Every row has a hidden score from 0 to 40. What is each row's score? 20 is about the middle. The score is a weighted sum of the row's numbers plus the product of two more (or one squared), each taken from its middle value.
[-0.07 -0.18 -0.18 -1.1   0.14  0.4  -0.75  0.58 -0.33 -0.25  0.8  -1.17 -0.02  0.21 -0.54 -0.23] >> 23
[ 0.12 -0.42  1.   -1.43 -0.06  0.94 -0.65  0.45 -0.48 -0.3  -0.35  0.08  0.13 -0.23  0.56 -0.56] >> 23
[-0.76 -1.35  1.38 -0.7   0.45  1.25 -1.24  0.96  0.17 -0.27 -0.33  0.21 -0.18 -1.26  0.73 -1.04] >> 35
[-0.33 -0.39 -0.41  0.56 -2.36 -0.05  0.88 -1.95  3.04 -1.47  0.49  1.28  1.67  0.7  -0.5   2.17] >> 22
[ 0.43 -1.97  0.08 -0.96  0.38  1.14  0.    0.08  0.24 -1.6   0.01 -0.77 -0.64  0.31  1.32  0.49] >> 23
[-0.21  0.51 -0.1   0.02 -0.96  0.11  0.98 -0.75 -0.49  0.54 -0.92  1.17  0.77 -0.03  1.12  0.5 ] >> 25
[-0.56 -2.11 -0.46 -0.68 -0.55  1.22 -0.01 -0.16  0.72 -1.61  0.87 -0.49  0.37 -0.23  0.59 -0.51] >> 30
[ 0.2   0.06  0.91  0.87 -0.19 -0.53  1.27 -0.12  0.2   0.31 -0.63  1.04  0.95 -0.08  0.04  0.23] >> 20
[-0.6   0.37  0.65 -0.06  0.55  0.43  1.14 -0.27 -0.09 -0.65 -0.73  0.31 -0.54 -0.67  1.23  0.24] >> 21
[ 0.65  0.89 -0.05 -0.52  1.54 -0.69 -1.38  1.38 -0.5   0.91  0.8  -0.4   0.02  0.45 -0.29 -1.6 ] >> 28
[ 0.61  2.01 -0.51  1.08 -0.86 -2.44  0.85  0.78  0.73  1.59  1.13  0.78  2.96  1.39 -3.13  0.83] >> 16
[ 0.7   0.04  0.68 -0.21  0.66  0.18 -1.26  0.82 -1.68 -0.06 -0.32 -0.03 -0.55 -0.31  0.31 -1.3 ] >> 13
[-0.45  0.49  1.01  0.45 -1.86  0.    1.25 -0.2   0.69  0.67 -0.41  2.01  0.81  0.37  0.36  0.8 ] >> 19
[ 0.31 -1.03 -0.22  0.59  0.95  0.77 -0.69  0.07  0.59 -0.58  0.45  0.43 -0.85 -1.34  0.96 -1.23] >> 27
[-0.34 -1.71  0.72 -0.32 -0.22  0.37 -0.05 -0.75  1.47 -1.65  1.23 -0.33  0.18  0.01  0.66 -0.33] >> 31
[ 0.67  0.36 -1.03 -0.77  1.    0.16 -1.31  1.66 -0.52  0.35  0.4  -1.4   0.09  1.43 -0.52  0.04] >> 25
[-0.1  -0.79  0.58 -1.    0.8   1.22 -0.71 -0.15 -1.38 -0.54 -0.11 -0.22 -0.95 -0.37  1.23 -1.16] >> 21
[ 0.31 -0.55  0.67 -0.01 -0.01  0.16  0.69 -0.8   0.36  0.34 -0.08  1.4   0.81  0.22 -0.09  0.11] >> 19
[-0.02 -0.54 -0.17 -1.27 -0.31 -0.08  0.05 -0.19 -0.24 -0.93  0.05 -0.82 -0.47  0.47  0.65  0.02] >> 25
[-0.15  0.59  0.24  1.72  0.45 -0.86 -0.43 -0.15 -0.01  0.29  0.39 -0.27 -1.06 -1.35 -0.71 -0.88] >> 12
[ 0.61  1.87 -0.58 -0.56 -0.54 -1.96  0.12  1.2  -1.18  2.65 -0.73 -0.14  1.39  1.61 -1.11  1.08] >> 24
[ 0.31 -0.35  1.29 -0.11  1.01  0.06 -0.58  0.77 -0.89 -0.44 -0.77  0.88 -0.34 -0.39  0.86 -1.46] >> 23
[-0.15  0.15  0.51  0.56 -0.7  -0.23  0.1   0.07  0.29  0.   -0.52  0.    0.48  0.49 -0.65  0.78] >> 9
[ 0.31 -0.07  0.02 -1.1   1.11  0.02 -1.46  0.85 -1.45  0.07  0.14 -1.   -0.09 -0.15 -0.32 -0.65] >> 20
[ 0.61  0.45  0.79  0.56  1.11  0.    0.07 -0.38 -0.56  0.23  0.15 -0.11 -0.07 -0.49 -0.19 -1.  ] >> 18
[ 0.16 -1.37 -0.82 -0.73 -0.03  0.65 -0.59 -0.88 -0.48 -1.3   0.57 -1.79 -1.45 -0.16  0.69  0.26] >> 20
[ 0.94  1.12 -0.94 -0.79 -0.87 -1.75  0.69  2.53 -1.71  2.44  0.74  0.06  1.7   1.82 -1.53  0.69] >> 24
[-0.28  0.08  0.68 -1.2   0.33  1.15 -0.75  0.64 -1.03 -0.05 -0.54 -0.13 -1.36  0.3   1.06 -0.89] >> 22
[ 0.78 -1.3   0.06 -1.13 -0.21  0.59 -1.83 -0.92  1.7  -2.04  2.04 -0.82  0.62  0.62 -1.19  0.64] >> 21
[ 1.02  1.24 -0.3   0.77 -0.83 -1.23  1.18  1.45  0.03  1.59 -0.08  0.23  1.76  1.38 -1.48  1.48] >> 14
[-0.07 -1.07 -0.6   0.09 -1.44  0.05  0.48 -0.46  1.3  -1.23 -0.19  0.08  0.5   0.29  0.18  0.73] >> 19
[-0.23 -0.18  0.33 -1.02 -1.13  0.55 -0.05  0.27 -0.4   0.08 -0.18  0.23 -0.76 -0.19  1.2  -0.69] >> 29
[-1.06  0.29  0.53  0.63 -0.97 -0.1   1.88 -0.1   0.88  0.01 -0.79  2.12  0.99 -0.31  1.03  0.39] >> 27
[ 0.49  0.07 -0.39 -0.9   1.43  0.33 -1.26  1.1  -1.3  -0.3  -0.32 -0.63 -0.8   0.2  -0.09 -0.98] >> 17
[ 1.14  0.13 -0.46 -1.21 -1.91 -0.09 -0.86 -1.48  2.9  -2.    1.9   0.61  2.4   1.9  -1.61  0.94] >> 36
[-0.39  0.12  0.66 -1.15  0.37  0.68 -0.57  0.54 -0.34 -0.45 -0.46  0.33 -0.37 -0.45  0.97 -1.09] >> 27
[-0.21  0.31 -0.13  1.08 -0.72 -0.14  1.66 -1.74  0.09  0.25 -1.08  0.3   0.16 -0.34  0.39  1.5 ] >> 4
[ 1.52  0.   -0.49 -1.57  0.26 -0.93 -1.05  0.25 -1.47  0.11  1.31 -1.04  1.18  1.85 -1.2  -0.04] >> 21
[ 0.5  -0.86 -0.6  -1.4  -0.37  1.24 -0.78 -1.13 -0.37 -2.03 -0.83 -0.64 -1.73  0.52  0.73  0.41] >> 25
[ 0.57  0.07  0.32 -0.54  0.47  0.39 -0.95  0.76 -0.11  0.02  0.71 -0.32  0.67  0.45  0.07 -0.97] >> 27
[-0.72  0.22 -0.18  0.28 -1.39 -0.2   0.64  0.36 -0.47  0.15 -0.29  0.8   0.39 -0.44  1.12  0.19] >> 28
[-0.96 -0.05 -1.06  2.62  1.75 -0.05 -0.19 -1.52  0.13 -0.64  0.46 -0.57 -1.26 -2.51 -0.17 -1.05] >> 11
[-0.23 -0.11  0.51 -0.61  0.72  0.19 -0.59 -0.15 -0.35 -0.18 -0.26  0.99 -0.52 -0.67  0.19 -0.98] >> 20
[ 0.37  0.01 -1.07  1.35  0.78 -0.72  0.73 -0.94  0.98 -0.66  0.47  0.55 -0.06 -1.89 -0.15 -1.22] >> 19
[-0.69 -1.1  -0.15 -0.67 -1.88 -0.3   0.88 -1.37  2.22 -1.68  1.09 -1.    0.41  1.01 -0.23  2.48] >> 23
[-0.96  0.91  0.52 -0.51 -1.39 -0.12  1.67 -0.77 -0.73  0.42 -2.13  1.85 -0.2  -0.17  1.45  1.02] >> 23
[ 0.79  0.12 -0.45 -0.11  0.53  1.06 -0.44 -0.71  0.39 -0.94 -0.08 -1.7  -0.82 -1.44 -0.02 -0.11] >> 11
[-1.02 -0.62 -0.42  0.28 -1.57 -0.14  1.09 -1.69  2.05 -1.18  0.11  0.77  1.98  0.52  0.21  1.71] >> 27
[-0.79 -0.92 -0.32 -1.39 -0.39  1.08 -0.83 -0.41  0.49 -1.02 -0.23 -1.28 -0.91  0.03  0.54  0.05] >> 30
[ 0.01  0.67 -0.11 -0.4   0.57 -0.48 -0.55  1.86 -0.39  1.31 -0.87 -0.96  0.13  0.36 -0.83  0.69] >> 17
[ 2.05  1.14 -1.45  0.61  2.18 -1.6  -1.75  1.09 -0.86  1.7   0.98 -0.61  0.55  0.35 -3.31 -0.77] >> 7
[-0.7  -0.57  1.03 -0.95  0.5   0.65 -0.42  0.   -0.94 -0.61 -0.49 -0.7  -0.8  -0.64  1.84 -1.06] >> 25
[-0.34  0.19  0.4  -1.18  0.59  1.5  -0.13  0.38 -0.91 -0.64 -0.28 -0.83 -1.08 -0.8   1.08 -0.79] >> 23
[ 1.02 -0.4  -0.44  0.03  1.09 -0.46 -1.35  0.54 -0.44 -0.14  0.25 -0.61  0.5   0.57 -1.49 -0.61] >> 11
[ 0.    0.04 -0.45  0.72  1.11 -0.36 -0.18 -0.32 -0.84 -0.57  0.1  -0.46 -1.19 -1.46  0.03 -1.13] >> 12
[-0.09  0.53  0.48 -0.27  1.    0.48 -0.44  0.69 -1.15 -0.07  0.   -0.26 -0.14 -0.23 -0.1  -1.18] >> 20
[ 0.51  1.04 -1.33 -0.27  1.66 -0.2  -1.14  2.08 -1.83  1.13  0.14 -1.04  0.08  0.31 -1.4  -0.43] >> 17
[-0.36  0.14  0.29  0.37 -1.28 -0.71  1.78 -1.05  0.99  1.03 -1.05  1.96  1.58  0.03  0.57  0.86] >> 20
[-1.55  0.66  0.08 -0.56 -0.66  0.23  1.84  0.18 -0.43  0.85 -2.03  1.89  0.26 -0.05  2.01  0.65] >> 33
[-0.77 -0.94 -0.11 -0.97 -0.39  1.69 -0.45 -0.56 -0.16 -0.36 -0.59 -1.08 -1.72  0.48  1.41  0.63] >> 26
[-0.5  -0.55  0.44  0.73  1.58  1.01 -0.94 -1.1  -0.34 -0.33  0.07 -0.92 -1.77 -1.83  1.5  -1.43] >> 18
[-0.45 -0.24  0.27 -0.23  0.16  0.04  0.15  0.23 -0.09  0.2  -0.29  0.11 -0.62  0.45  0.12  0.11] >> 18
[ 1.12  1.12  0.4   0.52 -0.3  -1.08  0.36  1.42  0.11  1.9  -0.28  1.1   2.25  1.48 -1.07  0.65] >> 19
[-0.18  1.68 -0.48  0.71 -1.31 -0.93  1.46  0.35  0.5   1.57 -1.25  1.39  2.1   1.3  -0.92  1.24] >> 15
[ 1.38  2.11 -0.55 -0.49 -0.73 -1.18  1.03  0.17 -0.84  2.46  0.23  0.04  1.55  2.06 -1.73  1.24] >> 13
[-0.34  0.13  0.43  0.19  0.46 -0.46 -0.26  0.92 -1.67  0.35  0.17 -0.75 -1.23 -0.05  0.66 -0.83] >> 18
[-0.4  -0.08  0.37 -0.07  0.16  0.58  0.55  0.65 -1.21  0.5   0.19  0.4  -0.1  -0.39  1.12 -0.69] >> 28
[ 0.49  1.71 -0.96  0.29 -1.04 -0.7   0.12  0.88 -0.04  1.65  0.16 -0.21  1.88  1.64 -1.03  1.38] >> 26
[-0.09  0.52 -0.77  2.17  2.21 -0.28 -0.24 -1.41  0.44 -0.24 -0.74 -1.05 -1.4  -2.81 -0.63 -1.06] >> 4
[-0.36 -0.62  0.66 -0.82 -0.29 -0.11 -0.69  0.41 -0.45 -0.69  0.94 -0.2  -0.63  0.02  1.17 -1.08] >> 30
[ 1.41  0.59 -0.6  -0.05 -1.01 -0.93 -0.36  0.2   1.22  0.49  0.45  0.87  2.2   2.18 -1.93  0.45] >> 16
[ 0.05 -0.4   1.01 -0.54  0.48  0.33 -0.87  0.27 -1.11 -0.04 -0.75 -0.07 -1.17 -0.18  1.02 -1.11] >> 15
[ 0.62 -0.52 -1.    1.13  1.11  0.74 -0.86  0.    0.   -0.57 -0.06 -1.58 -1.22 -1.33 -0.44 -0.54] >> 7
[-0.3   0.65 -0.29  1.69  0.01 -1.39  1.81 -0.48  0.3   1.17 -0.78  1.18  0.83 -0.13 -0.1   0.84] >> 13
[ 0.83  0.01  0.64 -0.47  0.88  0.84 -0.56  0.73 -0.17  0.17 -1.04  0.46 -1.23 -1.5   0.26 -1.76] >> 18
[-0.06  1.34 -0.2   0.9  -0.47 -2.04  1.55 -0.6   0.04  0.46 -1.13  1.83  2.2   0.67 -1.33  0.63] >> 7
[-0.19  0.18 -0.43  1.03  0.37  0.27 -0.09 -0.23 -0.15 -0.39 -1.22  0.11 -0.9  -0.69  0.57 -0.19] >> 9
[-0.8  -1.92  0.62 -0.58 -0.81  1.16 -0.2  -1.38  0.79 -2.01 -0.2  -0.92 -0.82 -0.34  0.79  0.3 ] >> 15
[-0.11 -0.54 -0.25 -0.89  0.37  1.27 -0.38 -0.65 -0.43 -1.37  0.31 -0.84 -0.95 -0.35  0.99 -0.45] >> 23
[-0.95  0.    0.3   0.11 -0.51  0.16  1.76 -0.24 -0.62  0.91 -0.73  1.03  0.32 -0.13  1.32  0.45] >> 23
[ 1.33 -0.02 -1.62 -1.02  1.   -0.36 -1.55 -0.72  0.14 -0.03  0.63 -3.46 -0.05  0.84 -1.31  0.75] >> 22
[-0.29  1.53  0.66  1.28  0.65 -0.21  2.18 -0.96  0.32  1.13 -0.31  1.61  1.03 -0.52 -0.04  0.49] >> 25
[-0.41  0.23 -0.25  0.05  0.21  0.47  0.95  1.06  0.06 -0.27 -0.29  0.   -0.21 -0.31  0.59  0.14] >> 26
[ 0.52 -1.2  -0.11 -0.57 -1.09 -0.03 -0.97 -0.35  1.48 -1.3   1.44 -1.37  0.21  0.94 -0.99  1.06] >> 17
[ 0.46 -0.58 -0.36  1.46  1.52 -0.29 -0.64 -1.82  0.67 -0.5  -0.03 -0.03 -1.4  -2.97 -0.16 -1.65] >> 8
[-0.75 -0.97 -0.18 -0.9   0.72  0.67 -0.06 -0.29 -0.2  -0.97  0.65 -1.74 -1.25 -0.3   0.51  0.22] >> 23
[ 0.35  0.17  0.79  0.71 -1.94 -0.54 -0.21 -1.48  1.51 -0.36  0.78  1.4   1.93  0.65 -1.86  0.67] >> 7
[-0.51  0.21  0.31 -0.49  0.82  0.7  -0.57 -0.47 -1.02  0.35 -0.27  0.14 -1.36 -0.83  0.11 -1.47] >> 15
[-0.4  -0.45 -1.15 -0.05 -1.2   1.11  1.77 -1.43  0.92 -0.92 -0.87 -0.03  0.08  0.23  1.28  2.13] >> 26
[ 0.14  1.16 -0.48  0.31  0.18 -1.64  0.72  1.2  -1.1   2.2   0.04 -0.05  1.26  0.73 -1.68  0.9 ] >> 15
[-0.05 -0.81  0.94 -0.2  -0.28 -0.09  1.9  -0.17 -0.36  0.12 -1.26  0.99 -0.2  -0.29  1.61  0.63] >> 20
[ 0.06  1.08  1.11 -0.09 -1.12 -1.    0.05  0.33 -0.49  2.01 -0.86  0.84  2.07  2.25 -1.97  1.23] >> 5
[-1.12 -2.48  0.59 -0.54 -1.53  0.39 -0.01 -1.05  0.89 -1.68  1.39 -0.77 -0.04  0.58  0.33  0.7 ] >> 23
[-1.17 -1.21  0.99 -0.39 -1.58 -0.43 -0.58 -1.22  2.27 -1.46  1.83  1.16  1.13  0.16  0.03 -0.45] >> 34
[ 0.23  0.15 -1.17  0.21 -1.31 -0.89  0.61 -1.07  2.24 -0.38  1.1  -0.46  1.81  1.67 -1.89  3.09] >> 17
[ 1.02  0.77  0.15 -0.14 -1.48 -1.58  0.48  0.93 -0.32  2.2  -0.31 -0.22  0.92  2.37 -1.86  1.09] >> 5
[-0.75 -0.32  0.89  0.08 -0.36  0.27 -0.37  0.86 -0.06  0.19  1.32 -0.03 -0.23  0.11 -0.43 -0.75] >> 32
[ 0.37 -0.09  0.18 -1.76  0.7   0.33 -1.1   0.14 -0.98 -0.4   0.25 -0.99 -0.59  0.04 -0.75 -0.26] >> 16
[ 0.71  1.55 -1.66  1.56  0.05 -1.65  0.71 -0.84  0.04  1.01 -0.7   0.24  0.87 -0.47 -1.34  0.95] >> 6
[-1.55  0.31  0.36  0.32 -0.32 -0.01  1.79 -0.04 -0.82  0.77 -0.84  1.43  0.24  0.27  0.57  0.4 ] >> 20
[ 0.09 -0.18  0.89  0.59  0.27  0.25 -0.01 -0.75  1.01  0.16  0.04  0.24  1.14  0.85 -0.98 -0.11] >> 18
[ 0.57 -0.63  0.01 -1.    1.16  0.33 -1.09  0.86 -1.13 -0.88  0.1  -1.45 -0.83  0.3   0.41 -0.64] >> 18
